Here are some points, each followed by its number:
-0.56 -0.83 -1.35 -1.42 -1.14 -0.45  0.61  1.01  1.39  0.78 -0.13 -0.61 -1.09 -0.67 -0.55 -0.69 0
 3.18  5.79  5.76  5.73  5.91  4.03  2.06  0.94  0.20 -0.39 -0.44 -0.68 -0.80 -0.19  0.62  3.26 1
 0.49  1.18  1.34  1.12  0.06 -0.50 -0.87 -1.05 -0.53 -0.55 -0.89 -0.98 -0.60 -0.56 -0.22  0.27 2
-0.02  0.16  0.24  0.48  1.23  1.35  1.18  0.81 -0.23 -0.69 -0.85 -1.12 -0.90 -0.33 -0.04  0.53 3
-0.46 -0.93 -1.31 -1.65 -1.07 -0.03 -0.13  0.14 -0.22 -0.74 -0.69 -0.84 -1.02 -0.58 -0.53 -1.01 4
 1.55  4.04  5.84  6.48  5.08  2.44  0.49 -0.38 -0.58 -0.54 -0.30  0.17  0.72  1.22  1.76  2.20 5
-0.53 -0.61 -0.86 -1.34 -1.30 -1.05 -1.22 -1.05 -0.88 -0.23  0.03  0.32  0.19  0.10  0.35  0.19 6
-0.11 -0.55 -0.63 -1.05 -1.36 -1.49 -1.13 -1.03 -0.71 -0.91 -1.06 -0.99 -0.92 -0.79 -0.73 -0.88 7
-0.48 -0.73 -0.64 -0.63 -0.78 -0.28 -0.72 -0.61  0.57  1.27  1.61  2.04  1.14  0.41 -0.01 -0.51 8
-0.60 -0.48 -0.78 -0.88 -0.75 -1.14 -0.70 -0.64 -0.57  0.30  0.58  0.79  0.61 -0.28 -0.58 -1.10 9
-0.33 -0.39 -0.56 -0.48  0.05  0.20  0.26  0.33  0.85  2.02  2.65  3.30  2.39  1.09  0.77  0.03 10
-0.49 -0.61 -0.46 -0.80 -0.59 -0.51 -0.54 -0.26  0.43  0.61  0.62  0.75  0.12  0.12 -0.16 -0.36 11
-0.45 -1.06 -1.50 -2.05 -1.93 -1.14 -0.64 -0.32  0.27  0.82  1.14  0.88  0.66  0.02 -0.12  0.23 12
-0.27  0.10 -0.02 -0.31 -0.27 -0.83 -0.95 -0.99 -0.81 -0.12 -0.08  0.15  0.19 -0.15 -0.76 -0.98 13
 1.59  2.52  3.51  3.91  2.14  1.33  0.73  0.68  0.34 -0.09 -0.45 -0.81 -0.39  0.39  2.07  3.75 14
-0.38 -0.89 -1.27 -1.53 -1.16 -0.17  0.23  0.74  0.42 -0.34 -0.65 -1.02 -0.83 -0.50 -0.50 -0.68 15
 0.02  0.27  0.40  0.63  1.32  1.41  1.09  0.68 -0.39 -0.85 -0.94 -1.15 -0.89 -0.27  0.04  0.71 16
-0.49 -0.98 -1.55 -2.01 -1.24 -1.27 -0.90 -0.56 -0.85 -0.45 -0.40 -0.72 -0.36 -0.19 -0.27 -0.59 17
-0.03  0.23  0.48  0.96  1.18  1.48  1.11  0.37  0.37 -0.03  0.34  0.46  0.50  0.40  0.56  0.51 18
-0.62 -1.24 -1.03 -0.79  0.65  2.05  2.23  2.05  0.56 -0.56 -0.65 -0.94 -0.76 -0.46 -0.77 -0.78 19
-0.62 -0.89 -1.21 -1.48 -0.94 -0.57 -0.36 -0.31 -0.58 -0.70 -0.98 -1.17 -1.15 -1.08 -1.08 -1.07 20
-0.10 -0.52 -0.57 -0.95 -1.29 -1.47 -1.07 -0.94 -0.50 -0.62 -0.77 -0.72 -0.76 -0.71 -0.64 -0.85 21
-0.44 -0.95 -1.13 -1.16 -0.94 -0.76 -0.28 -0.33 -0.16  0.03  0.28  0.33  0.60  0.18 -0.08 -0.44 22
-0.21 -0.61 -0.88 -0.71 -0.04  0.60  1.51  1.64  2.03  1.91  1.13  0.60  0.02 -0.59 -0.55 -0.81 23
 0.54  0.20 -0.15 -0.48 -0.76 -0.82 -0.45 -0.01  0.27 -0.29 -0.38 -0.57 -0.76 -0.39 -0.10  0.68 24
 0.27  0.36 -0.04 -0.59 -0.93 -1.12 -0.41  0.12  0.18 -0.16 -0.46 -0.69 -0.77 -0.54 -0.07  0.28 25
-0.29 -0.57 -0.60 -0.06  1.87  2.29  2.61  1.66 -0.22 -0.40 -0.77 -0.83 -0.81 -0.64 -0.39 -0.44 26
-0.62 -0.94 -0.90 -0.45  1.11  2.28  2.16  1.99  0.59 -0.45 -0.76 -0.99 -0.97 -0.58 -0.55 -0.84 27
-0.36 -0.43 -0.52 -0.27  0.19 -0.05 -0.12 -0.48 -0.93 -1.21 -1.14 -0.99 -0.83 -0.31  0.02  0.03 28
-0.40 -0.84 -1.13 -1.36 -1.24 -0.51 -0.43  0.02 -0.04 -0.47 -0.50 -0.69 -0.77 -0.76 -0.92 -1.01 29
 0.47  0.78  1.17  1.45  1.19  0.86  1.08  0.60  0.17 -0.65 -0.84 -0.88 -0.61 -0.12  0.41  1.45 30
-0.33 -0.82 -1.31 -1.85 -1.55 -1.24 -0.20  0.38  1.11  1.47  1.09  0.21  0.58 -0.20 -0.30 -0.50 31
-0.52 -1.13 -1.77 -2.23 -1.72 -1.47 -1.01 -0.46  0.31  0.20  0.11  0.06 -0.39 -0.77 -0.92 -0.68 32
-0.68 -0.96 -1.48 -2.17 -1.78 -0.89 -0.24  0.46  0.54  0.39  0.48 -0.14 -0.39 -0.65 -1.08 -1.01 33
 0.23  0.09  0.10 -0.25 -0.46 -0.71 -0.72 -0.18  0.12  0.76  0.81  0.64  0.52  0.47  0.23 -0.21 34
-0.50 -0.84 -1.27 -1.57 -1.42 -1.15 -1.00 -0.94 -0.90 -0.47 -0.58 -0.72 -0.72 -0.39 -0.16 -0.47 35
 0.30  1.30  2.27  2.72  2.46  0.81 -0.24 -0.87 -1.18 -0.89 -0.26  0.68  1.16  1.34  0.75  0.69 36
-0.32 -1.16 -1.49 -1.23 -1.00  0.13  0.22  0.00 -0.15 -0.85 -0.66 -0.61 -0.76 -0.99 -1.36 -1.22 37
-0.33 -0.74 -0.97 -1.20 -1.40 -1.14 -1.42 -1.05 -0.80 -0.05 -0.04  0.59  0.58  0.60  0.89  0.53 38
-0.32 -0.83 -1.19 -1.57 -1.33 -1.21 -0.88 -0.50 -0.58 -0.41 -0.76 -1.12 -1.06 -0.93 -0.62 -0.78 39
-0.30  0.13  0.03 -0.12  0.02 -0.69 -1.12 -0.95 -1.03 -0.57 -0.40 -0.22 -0.39 -0.64 -0.99 -0.96 40
-0.48 -0.78 -0.71 -0.72 -0.83 -0.32 -0.73 -0.61  0.47  1.11  1.36  1.73  0.94  0.30 -0.05 -0.51 41
-0.42 -0.77 -1.23 -1.57 -0.93 -1.04 -0.76 -0.56 -0.81 -0.42 -0.35 -0.65 -0.33 -0.14 -0.19 -0.45 42
-0.69 -0.88 -1.10 -1.56 -1.05 -0.27 -0.14  0.00 -0.31 -0.53 -0.57 -0.68 -1.01 -0.74 -1.06 -1.09 43
 0.31  0.30  0.16 -0.18 -0.92 -0.49 -0.40  0.32  0.47  0.13 -0.26 -0.49 -0.53 -0.48  0.10  0.52 44
-0.16 -0.29 -0.60 -0.67 -0.27  0.32  0.49  0.52  0.69  0.95  1.19  1.40  1.08  0.83  0.14  0.27 45
-0.41 -1.18 -1.43 -1.68 -1.10 -0.95 -0.64 -0.51  0.36  1.38  1.73  2.38  2.24  1.35  0.55  0.07 46
-0.04 -0.15 -0.50 -0.68 -1.15 -1.26 -1.16 -1.29 -1.03 -1.05 -1.06 -0.99 -1.11 -1.14 -0.93 -0.86 47
-0.20 -0.58 -0.90 -1.44 -1.24 -1.53 -1.08 -0.64 -0.41  0.77  1.16  1.75  1.48  0.24 -0.38 -1.06 48
-0.35 -1.11 -1.37 -1.63 -1.14 -0.99 -0.64 -0.47  0.35  1.22  1.53  2.09  1.95  1.18  0.48  0.10 49
-0.24  0.10  0.03 -0.21 -0.20 -0.71 -0.87 -0.96 -0.79 -0.22 -0.18  0.01  0.06 -0.24 -0.76 -0.95 50
 0.08 -0.54  0.14  0.03  0.07  0.36 -0.08 -0.61 -0.59 -0.75 -0.85  0.15  0.89  1.63  1.74  1.22 51
-0.58 -1.33 -1.56 -1.95 -1.85 -1.53 -1.39 -1.01 -1.01 -0.75 -0.70 -0.98 -0.77 -0.61 -0.95 -0.86 52
-0.34 -0.74 -0.85 -0.90 -0.78 -0.73 -0.32 -0.32 -0.17  0.05  0.40  0.47  0.71  0.34  0.01 -0.26 53
-0.26 -0.84 -1.32 -1.67 -1.89 -1.60 -1.09 -0.79  0.03  0.51  0.68  0.45  0.15 -0.03 -0.20 -0.16 54
-0.47 -0.88 -1.17 -1.37 -1.45 -0.86 -0.43 -0.07  0.35  0.24  0.34  0.23  0.21  0.22 -0.23 -0.14 55
-0.42 -0.49 -0.39 -0.52  0.21  0.20  0.11  0.37  0.09  0.66  1.38  1.82  2.25  1.37  0.46 -0.19 56
-0.45 -0.58 -0.42 -0.68 -0.50 -0.43 -0.54 -0.31  0.28  0.45  0.48  0.59  0.11  0.17 -0.06 -0.20 57
-0.51 -1.28 -1.55 -1.90 -1.37 -0.68 -0.58 -0.44 -0.63 -0.63 -0.75 -0.60 -0.84 -0.78 -0.78 -1.08 58
-0.06 -0.38  0.22  0.17  0.21  0.06 -0.26 -0.51 -0.57 -0.17  0.67  1.88  2.58  2.51  1.57  0.38 59
New points follow, each followed by the numbers of its five nearest points above by angle, nearest first.
-0.50 -0.96 -1.28 -1.46 -1.57 -0.92 -0.43 -0.06  0.41  0.35  0.50  0.39  0.36  0.38 -0.16 -0.05 55 12 22 54 53
-0.45 -1.10 -1.17 -1.16 -0.37  0.25  0.72  0.89  1.05  1.01  0.30 -0.11 -0.54 -0.77 -1.05 -1.14 0 23 33 15 31
-0.51 -1.21 -1.48 -1.78 -1.25 -0.56 -0.46 -0.35 -0.52 -0.58 -0.64 -0.47 -0.69 -0.70 -0.69 -1.02 58 29 43 4 20
-0.31 -0.80 -1.26 -1.78 -1.43 -1.13 -0.10  0.44  1.06  1.33  0.94  0.11  0.45 -0.28 -0.38 -0.56 31 33 12 55 11
 0.61  0.59  0.38  0.08 -0.42  0.10  0.31  0.97  1.30  0.71 -0.02 -0.34 -0.89 -0.93 -0.68  0.19 44 23 0 25 24
-0.15 -0.64 -0.23 -0.29 -0.21 -0.26 -0.35 -0.53 -0.56 -0.21  0.59  1.73  2.44  2.31  1.34  0.19 59 56 46 49 51
 0.30  1.39  2.47  3.00  2.81  1.04 -0.13 -0.83 -1.18 -0.88 -0.19  0.87  1.39  1.56  0.90  0.81 36 5 1 14 18
-0.18 -0.39 -0.27 -0.35 -0.24 -0.16 -0.11 -0.04  0.60  1.51  1.94  1.92  1.64  0.65  0.54  0.29 10 45 8 56 46
-0.21 -0.37 -0.73 -0.23  0.42  1.39  2.35  2.79  3.29  3.04  1.98  1.54  0.30 -0.40 -0.44 -0.64 23 45 10 0 19
-0.26  0.10  0.05 -0.13 -0.02 -0.69 -1.10 -0.91 -0.99 -0.52 -0.31 -0.17 -0.33 -0.56 -0.91 -0.91 40 50 13 47 7
-0.09 -0.58 -0.97 -1.42 -1.54 -1.48 -1.03 -0.61 -0.28 -0.14  0.08  0.20  1.07  1.52  1.72  1.76 38 6 53 49 12
-0.34 -0.73 -0.89 -1.34 -1.28 -0.76 -0.57 -0.40  0.15  0.64  1.00  0.85  0.69  0.16  0.05  0.32 12 49 57 54 53
-0.36 -0.60 -0.25  0.40  0.61  0.51 -0.42 -0.76 -0.85 -0.41  0.66  2.03  2.67  2.53  1.36 -0.06 59 56 51 10 46
-0.13 -0.66 -1.04 -1.47 -1.51 -1.36 -0.90 -0.47 -0.21 -0.05  0.16  0.24  1.09  1.51  1.71  1.74 38 6 53 49 12
 0.72  1.65  1.85  1.63  0.63 -0.20 -0.72 -0.94 -0.48 -0.56 -0.85 -0.93 -0.59 -0.55 -0.14  0.49 2 5 1 14 36
-0.45 -0.54 -1.04 -1.37 -1.35 -1.47 -1.05 -0.97 -0.52  0.66  1.05  1.41  1.45  0.41 -0.42 -0.82 48 9 53 49 22
 0.61  1.31  1.31  0.59 -0.22 -1.18 -1.17 -1.05 -0.82 -0.87 -0.85 -1.16 -0.75 -0.65 -0.43  0.06 2 40 47 25 50
 0.67  0.96  1.32  1.70  0.81 -0.21 -0.14 -0.87 -0.69 -0.78 -0.72 -0.78 -0.64 -0.81 -0.94 -0.89 2 5 1 40 36
-0.70 -0.99 -1.51 -2.27 -1.86 -0.96 -0.33  0.38  0.47  0.39  0.56 -0.04 -0.30 -0.61 -1.11 -1.05 33 32 55 31 29
-0.46 -0.93 -1.28 -1.63 -1.06 -0.08 -0.19  0.12 -0.24 -0.72 -0.69 -0.82 -0.97 -0.60 -0.55 -0.96 4 43 29 58 20
-0.68 -0.98 -1.46 -2.19 -1.78 -0.94 -0.35  0.33  0.34  0.31  0.49 -0.09 -0.28 -0.59 -1.03 -1.00 33 32 55 29 31
-0.43 -0.80 -1.23 -1.56 -1.31 -0.82 -0.70 -0.46 -0.25  0.05  0.02  0.23 -0.12 -0.26 -0.52 -0.66 32 17 54 55 22
 0.53  0.89  1.32  1.56  1.18  0.77  1.02  0.58  0.22 -0.61 -0.80 -0.86 -0.57 -0.08  0.47  1.62 30 14 1 16 5
-0.28 -0.87 -1.35 -1.69 -1.93 -1.62 -1.10 -0.82  0.06  0.57  0.73  0.47  0.03 -0.22 -0.43 -0.40 54 32 55 12 22
 0.15  0.39  0.72  1.03  0.71  0.24 -0.42 -0.80 -0.81 -0.50  0.51  1.34  1.90  1.86  1.03  0.07 59 36 51 56 5
-0.11 -0.55 -0.96 -1.26 -1.59 -1.39 -0.94 -0.71  0.07  0.48  0.57  0.31 -0.01 -0.20 -0.25 -0.12 54 12 32 55 6
 1.23  1.37  1.35  1.14 -0.01 -0.30 -0.11  0.37  0.17 -0.37 -0.80 -1.14 -1.11 -1.25 -0.80 -0.01 2 30 1 44 14
-0.18 -0.80 -0.41 -0.52 -0.40 -0.36 -0.39 -0.51 -0.57 -0.12  0.76  2.04  2.80  2.62  1.52  0.20 59 56 46 49 10
-0.21 -0.61 -0.86 -0.62  0.09  0.84  1.79  1.88  2.29  2.02  1.11  0.44 -0.16 -0.70 -0.58 -0.79 23 0 19 45 27
